Each named move below is a turn or a mirror, shown by a few rows before and after it. Which moves, in which order, take the first row of each later pair to the second? The first pair is answered.
z697:
[  15,  -13,   95, -101,  -51,  -13,  -96,  268,  -18,   37,  114,  154,
    6,  113,   40,  -19,   92,  -99,  -53, -102,  227, -157, -192,   41,
 -192, -118,  218,   40, -204,  192,   12,  -13,   47,   59, -170,  -51,
 -229,  -78] => [  31,  -77,  112,  -64,   -8,   54,  -20,  234,   77,   -8,   58,  142,
   57,  154,  -61, -134,  134,  -65,  -16,  -38,  263, -126, -114,   72,
 -225, -152,  102,   72, -144,  169,  -19,  -87,   88,  179, -285,  -41,
 -152,   81]
[  26,  162,    5,   76,   -4,  -25,   58,  -77,   15,  -16,   11,   74,
   57,  -47,   48,  139,    8,   44,  -68,   79,  -72,  121,   45,  -41,
   70,   23,   57,    8,  -21, -124,  182,   98, -197, -140,  102,  -52,
  -21,   12] => [  39,  113,   14,   98,   31,   29,  110, -111,   96,  -40,  -38,   70,
  100,  -23,  -29,   51,   43,   68,  -41,  119,  -56,  166,  114,  -14,
   38,   -5,  -40,   16,   28, -140,  151,   42, -161,  -57,    7,  -47,
   31,  148]
[  57,  175,   59,  147, -204, -289,   63,   71,  394, -188, -148,  167,
  -49,   66,  133,  145,   28, -218,  -98,  -22,  268,  -22, -260,   75,
  -45,  -65,  263,  218,   -5, -371,  305,   78,  343,  -70,   49,  -61,
  -54,   37] => [  75,  133,   70,  164, -177, -243,  115,   45,  462, -231, -195,  157,
   -1,   95,   60,   71,   70, -191,  -73,   28,  293,    1, -189,   98,
  -64,  -90,  177,  233,   31, -396,  278,   24,  367,   10,  -37,  -57,
    1,  150]
[  84,  -47,  -27,   -8,  -99,   61,  -33,   17,   87,   10,   28,   37,
   -1,  -10,  -92,   46,  -14,  -84,    9,   91,  102,   12,   81,  112,
  -30,   96,   83,   46,  108,  -93,  106,   25,   17,   11, -164,   13,
   41,  106] => [  68,   -7,  -32,  -32, -130,    9,  -90,   41,   15,   27,   64,   44,
  -44,  -38,  -14,  114,  -56, -110,  -17,   33,   84,  -19,   19,   87,
  -10,  136,  162,   26,   66,  -74,  130,   84,  -21,  -70,  -81,   -1,
  -13,   -7]
z150:
[-102,  262, -120, -170,  109,  -46, -250, -277, -209,  154,   69,   16,
  -14, -115,  -23,  -19,   -7, -129, -177, -235, -277, -269,  186,   36,
 -120,  -98,   31, -321, -109,  348,    7,  132,  -73, -175,  362,  -72,
 -316,  -71] => [  17,  238,   18,  -85,   44, -196, -178,   18,  461,   45,   62,  318,
   59,  193,   58,   78,   83, -212, -230,  127,   70,   54,  120,  211,
 -150, -179,  178,  176,  -58,   48,  463,  164,  161, -101,  -75, -122,
 -231,  101]
[ -56,  -26,   68,   57,   69,  -40,   64, -151,   60, -120, -248,  142,
  133,    5,  -85,   78,  101,   43,   59,  153,  -22,  217,  120,  -44,
   49,  -80, -105,   71,  152, -175,   98,  141,    8,   31, -186, -156,
   59,  248] => [-117,   22,    7,  -52,   22,  -88, -105, -199, -350,   33, -157,    5,
    3, -176,   33,  124,  -26,   23,   41, -129, -219,   -8,  -15, -141,
   41,    3,  -17, -163,   -1,   57, -117,  196, -111, -111,  164, -100,
  -87,  -76]
[ -14,    3,  -73,  -76,   40,   18, -101,   14,  -83,   44,   79,   35,
  -31,  -45,   -6,  -24,  -77,  -61,   87, -151,  -69,  -22,   39,  -87,
  -22,  -60,    4,  -96, -110,  148, -131,  -25,  -36,  -53,   17,   12,
  -17,  -61] => [  28,  -12,  -14,  -43,   13,  -46,  -71,  114,  178,   -7,   82,  156,
  -12,   64,   30,   19,  -38,  -84,   69,  -24,   53,  100,   14,  -30,
  -36,  -91,   53,   91,  -93,   34,   29,  -18,   61,  -16, -148,    2,
   15,    5]
[ 25,  38, -32,  38,  94,  41,  91, -72,  46, -36, -25,  -6,  57, -20, -84,
 -25,  20, -17,  41,  10, -22, -10, 116, -44,  35, -14, -45, -29,  72, -70,
 -10,  42, -37,  23, -52, -46,  44,  27] => [   9,   62,  -31,  -15,   46,  -48,    1,  -17,  -41,   40,   51,    8,
  -15,  -47,   26,   31,  -42,  -58,   -1,  -84,  -62,  -69,    6,  -63,
   16,   20,   68,  -36,  -14,   -4,  -17,   79,  -44,  -53,   54,  -17,
  -34, -152]
z704:
[-118,  100,   24,  172,  -38,  347,   45, -263, -478, -158,  -31, -306,
  103,  183, -130, -128,   59,   86,  146,  127, -201, -219,  -24, -102,
  252,  -79,   84, -108,  166, -130,   -5,   16,   28,  -15,   78,  -60,
  251,  117] => [-123,   98,   14,  141,  -64,  331,   10, -256, -554, -104,    1, -324,
   57,  160,  -99, -128,   26,   71,  142,   57, -241, -272,  -71, -115,
  238,  -67,  120, -135,  112,  -63,  -55,   18,   33,  -29,  145,  -41,
  214,   28]
[   6,    1,   -7,   36,  -62, -165,  -42,  139,  -32,  -56,  -66,  -62,
  -71,  -49,  -35,  207,  -14,  -72,   83,  -36,   97,  -26, -115,  252,
 -111,  265,  163,   -5,  205,  -14,  383,  137, -114,  -75,  -20, -149,
  -13,  -47] => [  13,  -18,   -4,    3,  -89, -185,  -90,  151,  -68,    3,  -46,  -84,
 -104,  -63,  -22,  188,  -43,  -79,   84,  -87,   69,  -73, -157,  254,
 -151,  270,  174,  -20,  147,   49,  334,  137, -105,  -75,   18, -131,
  -39, -117]
[ -16, -231,   19, -136, -184, -189,   39,   86,  189,  239,  -17,   24,
  -18,  168,    3,   51, -103, -206,  -92, -198,  -68, -104,   68,  185,
 -363,   59,  -81,   95,  -67,   96,  -71,    9, -102,   -5,  -22, -124,
 -133, -192] => [  -2, -257,   37, -111, -157, -157,   98,   94,  296,  199,  -48,   43,
   26,  221,  -46,   17,  -67, -183,  -62, -112,  -19,  -52,  114,  214,
 -375,   33, -136,  142,  -22,   44,  -35,  -20,  -76,   42, -126, -139,
  -78,  -81]
[  11,  109,  -95,   78,   55, -104, -164,   38,   -4,  110,  147,  183,
  -10, -238,   40,  -54,   69,   28,   79,  -28,   42, -200, -201,   52,
  -35,    6,  102, -177, -163,   26,  -35,    2,  302,  -81,   80,  -49,
  -12,  -83] => [  33,   64,  -72,   73,   57,  -94, -145,   55,   76,  121,  153,  200,
   -9, -199,    5, -124,   85,   33,   99,   -9,   64, -181, -196,   81,
  -95,  -31,   58, -139, -185,   43,  -71,  -46,  361,   -4,   10,  -41,
   20,  -34]
z614:
[  26, -290,  -35,  -76,    2,  -66,   49,  144,  186,  185,  110,  216,
    7,   47, -184, -224,  160,  102, -123,   -3,   10, -134, -389,   44,
 -239,  104,  147,  172, -213, -369,  385,   92,  228,  -44, -281,    9,
 -329,  -68] => [  36, -344,  -30,  -98,   11,  -24,   56,  114,  156,  221,  109,  166,
  -10,   39, -232, -340,  145,  131, -101,  -49,  -28, -174, -372,   52,
 -311,   78,   71,  140, -245, -298,  262,   21,  270,   43, -291,   48,
 -308,  -41]
[ -62,  -36,  -76, -119,  201,  191,  107, -143, -317,   70, -251,   25,
   15,  -15, -202,  -78,  -97,   47,  -49,  -74,  -48, -154,   65, -161,
 -149,  -87, -415,  -89,  -51,   49, -126, -118,  -53,  -36,  145,   95,
  -30,  138] => [ -81,   80,  -98,  -32,  243,  177,  182, -159, -226,  -89, -307,  118,
   87,    7, -171,  120,  -23,   39,  -75,   78,   21,  -17,  137, -183,
   23,  -70, -337,  -37,   71, -156,  130,  -14, -118, -159,   98,  -23,
  -27,  219]
[ -17,  -53,  -52, -191,  -76,  -55, -115,  172, -213,  214,  131,  -75,
 -104,  -72,   89,  -58, -135,  -35,  -71,  -80,   26,  -44,  -93,   25,
  -53,  -74,  -49,    7, -130,  146, -186,   59,  156,   61,   46,   33,
  -15, -181] => [ -15, -108,  -67, -127,   20,   97,   27,   33, -149,  107,   23, -121,
    5,  -56, -116, -198,  -34,   34,   19,   20,   49,   14,  110,   49,
  -40, -125, -272,  -28,   10,   81, -254,  -47,  141,  201, -100,    6,
  111,  109]
Pairs:
Each pair is two moves apart.
[ -58,  -31,  -35,   34,   47,  101,   61,  -68,   16,  -45,  -18,    1,
   73,   43,  -45,   70,   33,  -42,   -4,   79,  -13,   17,   63,  -12,
   60,   23, -111,  -47,   71, -126,   42,   -7,    0,   38,  -70,   14,
   38,   35] => [ -47,  -65,  -31,   23,   53,  109,   46,  -78,  -12,  -17,   -9,  -32,
   50,   35,  -65,   -1,   13,  -33,   10,   28,  -28,  -21,   62,   -3,
   19,   19, -153,  -75,   40,  -69,  -41,  -42,   16,   89,  -58,   40,
   42,   25]
z150 then z697
[ -79,  -19,  -67,  -69,  192,  158, -194, -209, -162,   55,  113,   39,
  110, -196, -296, -197,  -96,  312,  165, -215, -167,  -82,  -99,  -15,
  -47, -201, -124,   11,  -54,  -85, -343,  -66,  100,   24, -112,  130,
   37,  -98] => [ -92,   36,  -91,    1,  244,  201, -141, -270, -167,  -41,   55,   58,
  173, -205, -350, -118,  -30,  334,  173, -126, -155,  -28,   -1,  -33,
   53, -193, -161,  -18,   53, -204, -245,  -30,   28,  -24, -137,   65,
   70,   12]
z697 then z614
[   2,  -62,  109,  -58,  127,  -50,  209,   18,  -50,    3,  -30, -105,
  -16,  -45, -159, -146,  -68,  101,  -40,  -67,   65,   -5,    6,   23,
   12,  -63, -167, -161,   34,  -32, -250, -187,  112,  -34,  -78,  -96,
   28,  133] => [ -32,   63,   85,  -81,   74, -156,  116,   62, -193,   27,   26,  -80,
  -80, -100,    5,   73, -117,   47, -109, -134,   18,  -40, -108,  -43,
  105,    4,   42, -197,  -14,  -35, -129,  -46,   19, -245,  111, -126,
  -86,  -94]
z704 then z697
[ -24,  -50,  106,   25, -149,  -36,   99,  106,  289,  -45,   69, -125,
  106,  304,   35,  -53,   20,   75,  -42,   14,   72,  253,   17,  -59,
 -123,  -20,  -24,  354, -106, -185,  184,  -11,  105,   43, -345,  106,
  -95,  383] => [-136,   75,  -51,   83,   12,  154,  160, -222, -203, -154,  -44, -322,
  190,   58, -101,   46,   64,  165,   19,  -87, -150,  136,  232, -239,
   91,   62, -156,  -34,   41, -183,   45,   35, -185, -110,  -64,   11,
 -116,  447]
z150 then z614
[ -14,   37,  -10,  158,  132,  119,  204,  -51,  234, -230, -103,   96,
  171,   41, -170,  -88,  204,   95,   39,  257,   75,  135,  210,   48,
   62,  -94, -191,   55,  205, -247,  140,  -43,   25,   92, -214, -106,
  109,  402] => [  24,  103,   62,   48,  -86, -208,  -40,  271,  330,  -45,  105,  265,
  -26,  133,  216,  125,   40,  -73, -113,  182,  147,  129, -194,   86,
    1,  -35,  228,  280,  -43, -170,  351,  121,  141,  -99, -119,  -38,
  -84,  -55]
z150 then z150
[ 102,   73,  -13,    7,   -5,   73, -254,  -62, -257,  -61, -129,  -80,
   -5,  -55,  -76,  -82, -121,   10,    4, -115, -155,  -74,  -79,    2,
   57,  -44,    8, -240, -154,   66,  -43, -125,  -56,  -34,  179,   51,
  -84, -310] => [ 154,   39,   60,  -27,  -90,  -33, -307,  112,  -21,    3,  -63,   36,
  -50,   67,   19,  -95, -157,  -43,  -50,  -78,  -50,   -4, -208,   85,
  -36,  -81,  108,  -42, -243,   61,   46, -127,   84,   13,   54,   92,
 -102, -369]
z697 then z150
[  10,  -72,  -18,  -70,  -37,  -33, -180,   62,  -50,  122,   87,  -73,
  -86,  -75,   80,  -24, -115,  -20,  -76,  -82,  -30,  -37,  -25,  -28,
  -91,  -59,    9, -110, -155,  140, -158,  -21,  159,   28,   45,   76,
 -116, -183] => [  55,  -70,   28,   13,  -20,  -39,  -76,  124,  255,    1,   27,   49,
    6,   62,   38,   20,  -14,  -21,  -74,  148,  119,  150,   50,   35,
  -50, -104,    5,   88,  -32,  -63,   68,  -16,  235,   87, -191,    7,
  -36,   32]
z150 then z614
[   3,  -63,   -4,  -91,  -27,   85,  -47,  -48, -108,   52,   32,  -89,
  -42,  -88,  -14, -199,  -85,  -41,   17,  -80,  -63, -138,   -5,    4,
  -87,   11, -105,  -76,  -58,  124, -216, -108,   11,  134,  100,   49,
   -7,  -93] => [ -43,   99,  -53,  -43,  -17,   38,  -64,  -71, -198,  -31,   19,  -40,
  -37, -121,   89,   68,  -67,  -71,  -42,  -47,  -72,  -98,  -14,  -59,
   87,   80,   43, -109,  -10,    8,   -7,   43, -129,  -85,  205,  -39,
  -72, -186]
z614 then z697
[ 192,  120,  225,  -88, -212,   78,  -43,  152, -127, -191, -132,  -24,
 -174,   85, -111,  216,   81, -193,   78, -132,  -77,   24, -198,  -63,
  204, -104,  107, -139,  -16,  262,  -11,  257, -228, -159,  434,  191,
 -145, -187] => [ 263, -102,  295,  -69, -159,  227,   93,  130,  135, -194, -206,  -55,
  -95,  197, -347, -149,  141, -125,  181,  -54,    7,   72,  -61,   63,
   -1, -238, -195,  -56,   27,  312, -213,   22,  -40,  192,  130,  265,
   27,  137]
z704 then z697
[   7,    3,  -50,   -1,  103,   71,  206, -216,   38, -153, -118,   -9,
  159,  -29, -323, -189,   90,   91,   67,  115,   13,   59,  187,    0,
  101, -138, -212,   -4,   76,    0,  -99, -173,   78,  221, -169,  -23,
  123,  353] => [ -21,  247,  -77,   28,   28, -153,   99,  -86,   26, -220,  -44,  168,
  109,  -27,  -29,  286,   75,  -13,  -74,  192,   77,  158,   34,  -72,
  334,  -33,  183,   94,   60, -189,  337,  104,  -41, -159,  -30, -144,
  -27,   66]
z614 then z697
[ -49, -134,   69, -215,    7, -170, -140,  -44,    1,   62,   15,  -23,
 -169,  -41,   45,   34,  139,    5,  -82,  -27,  -25, -202, -142,  -11,
 -127, -119,  -12,   63,  -91,   41,   -6, -140,  153,   98,   -4,   73,
  -11, -180] => [ -47, -152,   86, -149,   70,  -90,  -21,  -77,  154,  -49,  -63,    0,
  -84,   18,  -59,    2,  227,   37,  -50,  104,   39, -104,  -20,    7,
  -88, -152, -116,  112,   17,  -80,   65, -181,  178,  168, -167,   29,
   83,   40]
z704 then z614
